Each named move below is a turn or a mirror, shown by a few rows before and after it. Which moves, in which order, take the first row of each later pair to the second? The first pair is answered.
K_678:
[-20.9   8.0 -14.1 -17.9  -2.9  -6.2 -20.3  -2.9   0.9 -14.7  14.1] => [-12.6  -6.4   3.0 -18.1  33.7  -5.7 -15.3   0.9  -5.4   7.6  14.4]
[ -5.6  13.9  -5.3   8.0 -20.5   0.2  -1.4  -2.3   0.5  -4.2  -0.6] => [ 3.9  0.4 13.0 14.3 13.4  0.5  5.7  0.4 -6.4 13.6 -6.0]
[  0.1 -25.0  -5.8  -2.9   6.2  -6.3   3.5   0.9  18.6  16.1   8.8] => [ -5.1 -17.6 -16.2  -3.5 -10.1  -9.0  -2.6  -1.1  24.6   5.4  10.5]
K_761:
[  2.2 -28.0  11.3   5.4   9.5   6.1  12.3  -1.6   0.3  19.1   1.8] => [  3.6 -17.3  10.0   0.1  24.6   3.5   3.0   0.0 -10.7   9.6   9.0]
[  1.1   0.2   7.4  -4.8  32.8 -16.8  -0.9   8.4 -12.4  14.2 -14.8] => [ -1.7 -12.8   9.2   0.2  11.8 -10.9  13.2   6.5   1.4  21.9 -27.1]
[ -4.0   9.1  -1.4  11.7 -30.0   3.4  10.9 -12.1  12.1 -16.1 -29.0] => [ -4.3  36.1  -2.8  -1.4   8.3  -2.2 -15.4  -8.8 -13.1 -31.0  -2.4]
K_492:
[-14.4   8.7  -4.8   6.4  -8.0  12.7  -0.9 -12.1   2.5 -10.8 -22.4] => [-16.3  13.9  -3.6   8.8   3.7  10.1  -7.2 -14.0  -1.5 -15.8 -20.2]
[  5.0  11.3  20.8  13.4 -25.7   0.5  17.5 -13.9 -13.6  -2.4 -15.8] => [  3.6  22.9  24.6  12.5 -10.6  -3.1  13.1 -14.4 -23.5  -3.1 -13.6]
[-11.9   3.0  -5.5  -9.3   1.3  -5.6  -9.9  19.9 -11.6  -0.5  23.1] => [-12.6  -6.3  -4.5  -9.7 -18.1  -2.7  -6.2  21.3  -5.2   3.7  21.6]
[ -5.6  19.4 -17.2   2.0 -18.6   3.5 -15.2  -3.8  -4.4 -18.1   2.4] => [ -4.3  20.7 -15.1   4.1 -21.6   6.6 -14.5  -3.2  -2.7 -17.1   1.0]
K_142:
[  0.1  -3.0   8.9  26.8  -3.9   3.5  29.4  -0.6 -10.0  12.6  -5.8] => [ -4.4   3.5   1.2  26.6 -17.5   2.8  26.3  -3.8  -5.4   2.2  -9.3]
[ 16.0   4.3  13.0  -6.3  26.1   7.3  11.8  -6.6 -13.5  -5.1 -24.0] => [ 13.5  14.7   9.7  -2.5   9.2   8.5  14.2 -11.2  -6.3 -14.0 -33.9]
[ -6.0  26.0  -9.8  -2.0 -15.2  -2.3 -12.4   0.3  11.6 -13.7   0.9] => [ -5.7  22.3 -13.5  -9.1  -3.5  -6.4 -17.9   3.8   9.4  -6.2  15.7]
[ 18.3   8.1  -2.4 -23.2  39.9  -3.4 -24.9   2.8  -9.4  16.5  40.5] => [ 26.8  -1.1  20.0 -10.0  52.6  -0.4  -9.2  -3.8  -7.9  26.8  11.1]
Pairs:
Each pair is 2 to 3 moves apart.
[  2.2 -15.9  -2.6   8.5  -8.9  12.0  10.4   2.7   4.7  15.4  -3.9] => [ -4.9   0.3 -16.2  -0.2  -9.8   6.0  -5.3   2.6  -3.0  -1.5  16.2]  K_761 then K_678 then K_492
[ 1.1 -0.5 39.0 10.5 51.1 16.6 -2.6 15.4 -8.1 21.4 -0.3] => [-19.9  12.1   2.1  13.9 -52.8  22.6   0.7   5.7  26.5 -10.4 -14.4]  K_761 then K_678
[-11.5  13.4  -9.8  -6.1 -45.8 -15.8  14.5 -15.9  -4.0 -21.6 -10.9] => [ -6.0  21.7  -8.7 -18.5   1.9 -25.1 -11.4  -4.0 -32.8 -22.5  26.6]  K_761 then K_142
[  4.0  13.1   9.2   0.7  33.3   0.1  -2.9  -8.3 -17.2  -5.7   3.6] => [  2.9  19.2   9.0   6.4  16.3   0.0   3.0 -13.9  -7.0 -13.3 -15.8]  K_142 then K_142
[  2.1 -28.1  -5.9  -6.8  -7.9  -2.0   1.4  10.8   3.9  15.6  18.1] => [ -3.9  -5.4 -19.1  -8.6 -29.1  -1.3  -3.0   6.6   5.7  -4.8  15.0]  K_761 then K_142 then K_678
[ -6.3  31.9 -11.3  11.3   7.5   2.4 -18.0  -1.0  13.5 -24.4  14.6] => [ 0.4 22.3 10.3 17.5 41.7  4.9 -3.8 -1.8  7.7 -1.6 -4.1]  K_678 then K_142
[ -6.6  -9.5   1.7   2.6 -23.7   8.2   2.0  -5.0  20.6   4.5 -19.2] => [ -2.0 -23.8  10.2 -10.7  12.0   5.2  -6.6  10.1   7.7  22.1   7.1]  K_142 then K_142 then K_678
